In the rows, zero is written as 128.
Rotation paths and how fast each direction turns (degrees each step):
Each turn is a multiple of 5 degrees from 10 to 175, or 0.
Each row of a path follows its step; steps can be skipped.
Rotation 1:
step 0: [120 131 123 128 124 126 127 123 127 121 121 127 115 135 124 130 137 133
 133 131 121 133 130 127 127 122 117 137 130 128 135 112 132 119 122 132
 132 137 130 119 128 136 139]
step 1: [129 129 124 127 129 124 130 124 135 142 125 123 119 118 122 126 123 136
 131 121 127 134 115 125 127 134 120 142 134 124 129 133 124 145 121 126
 130 132 127 129 130 137 125]
step 2: [131 129 119 134 115 135 131 131 125 123 128 119 128 128 134 135 147 130
 119 123 134 131 131 134 128 134 129 140 121 121 133 123 128 136 131 129
 126 124 128 121 126 126 116]
step 3: [126 132 121 130 121 137 137 129 134 128 127 136 123 124 111 134 128 130
 132 134 128 137 135 131 134 129 133 134 138 131 117 117 131 120 118 135
 132 133 129 121 132 130 125]
step 4: [120 124 123 121 133 125 132 128 125 116 129 120 116 131 119 137 124 123
 126 122 124 128 119 131 128 133 116 133 127 135 129 135 128 138 121 129
 123 126 129 118 141 137 125]
step 5: [133 143 121 136 127 131 133 119 122 125 125 122 118 123 133 131 133 139
 128 128 124 132 127 130 125 130 123 136 124 132 137 112 137 134 132 121
 128 135 123 124 125 130 134]
step 6: [126 123 118 126 116 131 138 120 134 132 125 125 122 125 128 123 122 137
 131 129 140 135 119 125 132 141 129 134 135 120 117 124 121 134 123 139
 129 129 127 123 123 131 126]
step 7: [131 123 124 122 135 132 132 133 126 128 119 119 122 127 124 139 141 127
 115 125 135 128 137 141 126 133 134 135 127 128 121 125 127 137 127 128
 128 122 126 121 141 130 123]
step 8: [126 132 120 134 124 135 141 124 130 118 129 129 126 124 114 133 123 125
 133 133 123 133 137 130 127 140 124 131 128 136 126 124 143 125 122 116
 130 129 120 121 122 126 129]
step 9: [123 128 125 127 133 120 131 117 128 119 121 121 122 135 129 131 120 127
 121 124 132 132 119 125 136 135 115 128 135 136 126 118 120 130 129 136
 130 127 132 117 127 142 132]
Speeds:
[133 130 126 129 124 127 130 128 129 131 126 130 126 132 128 127 128 128
 129 126 132 127 127 127 129 127 130 129 126 126 127 130 127 128 134 128
 128 129 127 128 128 130 126]
85
Rotation 2:
step 0: [136 128 131 127 128 131 122 130 115 117 129 122 131 129 139 133 129 126
 115 129 123 130 127 135 121 125 125 132 126 129 137 133 122 127 129 111
 133 135 133 124 129 136 124]
step 1: [124 133 125 132 131 130 115 132 121 126 127 137 129 122 130 128 133 128
 129 130 137 119 132 137 124 117 135 135 130 132 124 131 129 122 128 121
 129 143 125 139 138 130 127]
step 2: [132 139 122 130 133 136 124 135 128 132 130 129 133 128 137 123 129 133
 123 115 123 125 126 141 126 121 135 140 122 131 135 129 124 120 140 127
 127 125 126 120 124 127 123]
step 3: [129 139 116 140 131 134 124 128 122 130 126 119 139 120 123 129 120 132
 120 122 127 126 129 125 130 115 125 123 123 133 126 126 127 128 130 118
 131 131 126 138 128 137 130]
step 4: [133 132 135 142 131 128 119 137 127 132 139 127 123 120 123 120 116 121
 124 122 130 125 127 128 116 126 127 131 125 129 137 129 128 125 138 134
 132 138 128 130 126 128 122]
step 5: [130 142 123 130 129 136 133 125 117 124 134 124 122 119 121 132 121 118
 124 130 133 118 122 135 135 122 131 139 123 134 135 127 122 133 127 127
 127 124 130 133 120 125 133]
step 6: [135 124 122 142 131 128 131 131 121 130 130 129 126 126 122 138 133 123
 127 122 131 119 133 123 131 131 135 130 126 132 133 121 123 134 138 124
 134 142 122 120 122 136 123]
step 7: [132 133 122 126 134 120 129 133 115 132 132 132 123 127 124 123 123 122
 124 123 140 126 128 130 124 124 133 135 131 129 127 113 136 135 135 127
 128 119 138 131 133 135 121]
step 8: [137 137 122 129 121 131 126 128 132 128 138 117 133 131 124 135 130 118
 137 131 137 134 134 134 131 130 134 135 127 124 133 125 132 130 140 124
 139 126 122 130 124 137 125]
step 9: [127 134 114 129 127 131 130 139 126 134 132 125 117 115 121 130 137 122
 122 130 133 136 125 120 124 131 135 124 137 132 129 132 123 128 131 125
 133 122 130 130 134 133 119]
Speeds:
[125 128 129 127 128 126 129 126 125 130 129 128 127 123 131 125 130 129
 126 127 125 126 130 128 128 129 127 130 132 128 127 128 129 129 132 133
 131 128 128 128 130 126 125]
140
[128 129 127 127 124 127 130 125 125 126 128 125 132 126 129 130 128 129
 130 128 132 127 129 130 132 127 123 126 126 126 128 128 129 129 127 126
 130 130 124 129 128 129 129]
145
Rotation 3:
step 0: [137 133 133 126 126 124 128 125 125 128 128 119 115 135 128 132 142 136
 131 131 120 130 123 124 117 135 136 128 138 131 128 119 126 128 130 134
 126 120 115 131 120 117 122]
step 1: [127 131 135 119 127 129 131 130 115 145 112 136 131 131 134 124 133 124
 132 128 131 127 129 127 124 131 134 115 126 118 132 137 137 126 135 133
 132 125 132 119 126 135 134]
step 2: [125 131 122 135 126 133 133 124 142 125 135 122 132 136 130 120 137 134
 140 134 132 132 132 130 131 127 135 126 108 116 125 129 129 121 131 132
 127 131 130 130 138 127 119]
step 3: [144 126 130 124 121 125 135 120 135 122 129 139 120 125 120 126 127 129
 127 142 132 121 122 137 125 138 133 136 132 127 138 123 134 119 130 122
 131 128 124 134 119 126 134]
step 4: [118 126 129 132 129 135 127 129 133 128 117 132 128 128 130 123 127 127
 129 123 135 137 121 133 140 128 129 140 133 125 128 134 136 145 141 139
 133 125 129 116 119 127 133]
step 5: [120 125 134 135 126 130 124 129 138 133 131 123 122 120 124 128 131 139
 133 129 130 112 126 125 128 136 130 129 133 118 121 126 116 133 126 137
 134 124 131 141 140 135 119]
step 6: [133 121 129 117 124 132 129 120 107 124 135 133 119 128 120 135 140 132
 121 124 129 123 123 130 128 126 133 136 128 123 132 125 133 128 135 122
 126 130 117 121 136 137 127]
step 7: [124 130 129 129 133 137 132 125 129 133 128 116 136 125 136 139 141 134
 129 142 125 141 124 125 132 129 126 122 133 127 122 132 137 127 127 144
 127 128 121 126 121 131 138]
step 8: [125 124 126 116 122 111 135 128 135 135 130 132 127 120 144 117 124 132
 132 125 134 122 132 126 123 124 139 124 126 116 126 122 128 121 128 136
 126 127 121 135 131 131 130]
step 9: [147 132 118 120 135 130 123 122 127 126 125 126 123 137 132 119 138 124
 133 125 136 133 119 127 131 140 122 137 123 121 126 127 124 124 137 128
 125 135 123 122 128 123 120]
Speeds:
[129 129 128 129 128 129 128 124 128 130 122 128 127 127 127 131 129 127
 127 127 128 131 125 130 127 125 129 127 128 133 127 126 129 127 130 129
 129 127 129 129 124 130 129]
115
Rotation 4:
step 0: [129 123 125 129 135 120 131 125 131 135 130 121 123 130 135 122 139 133
 131 129 123 127 121 134 125 114 134 121 137 117 118 127 107 136 132 132
 123 130 132 130 121 121 126]
step 1: [133 122 119 125 138 117 127 128 116 129 119 137 130 142 129 144 120 135
 127 121 123 129 127 127 121 120 134 129 129 124 135 140 130 127 132 139
 129 129 128 124 123 127 120]
step 2: [126 137 126 127 131 123 114 127 135 130 138 136 120 126 127 131 111 125
 119 122 125 129 137 118 120 127 126 135 130 140 124 135 133 127 132 127
 123 128 129 137 128 112 131]
step 3: [125 122 140 129 122 133 128 124 124 139 125 136 122 124 128 126 137 127
 127 122 134 124 134 130 131 126 115 120 147 135 119 131 126 133 129 126
 122 120 141 125 134 116 130]
step 4: [121 138 130 125 131 127 137 127 124 132 117 124 129 130 133 130 133 137
 136 125 130 116 118 129 131 121 137 112 131 131 120 135 128 129 134 136
 118 132 117 131 138 127 119]
step 5: [136 128 118 132 126 113 128 122 128 119 124 130 124 133 125 132 116 137
 123 132 125 122 124 126 117 116 134 130 129 142 114 126 118 124 130 127
 139 131 130 129 131 136 124]
step 6: [118 122 123 130 132 122 123 132 125 127 141 124 124 135 128 126 124 118
 122 118 121 131 140 120 134 122 134 127 144 134 126 131 132 122 131 131
 128 135 147 123 128 130 128]
step 7: [123 132 136 124 121 114 131 125 120 124 128 133 116 117 129 134 130 126
 131 128 123 129 121 123 132 128 124 117 138 123 133 130 136 128 130 122
 110 131 131 123 117 114 126]
step 8: [133 136 124 129 130 128 126 120 135 135 124 143 128 127 123 131 136 134
 135 117 122 114 113 115 130 129 128 122 123 127 115 130 121 122 126 129
 128 120 131 129 123 124 124]
step 9: [127 118 113 130 132 131 129 119 127 138 127 126 131 133 118 129 128 131
 110 128 131 116 131 124 123 116 125 121 121 140 132 131 126 123 130 125
 119 133 133 130 138 133 120]
Speeds:
[130 128 129 127 127 124 124 130 130 128 127 130 132 130 125 128 128 130
 127 129 128 125 127 128 126 127 131 130 126 126 128 128 129 125 130 130
 128 124 126 126 130 129 125]
100
[129 132 131 130 129 130 124 127 126 129 127 126 127 125 127 130 131 128
 129 127 131 125 130 128 128 128 125 128 124 129 127 127 129 128 125 128
 126 126 131 130 130 128 124]
70
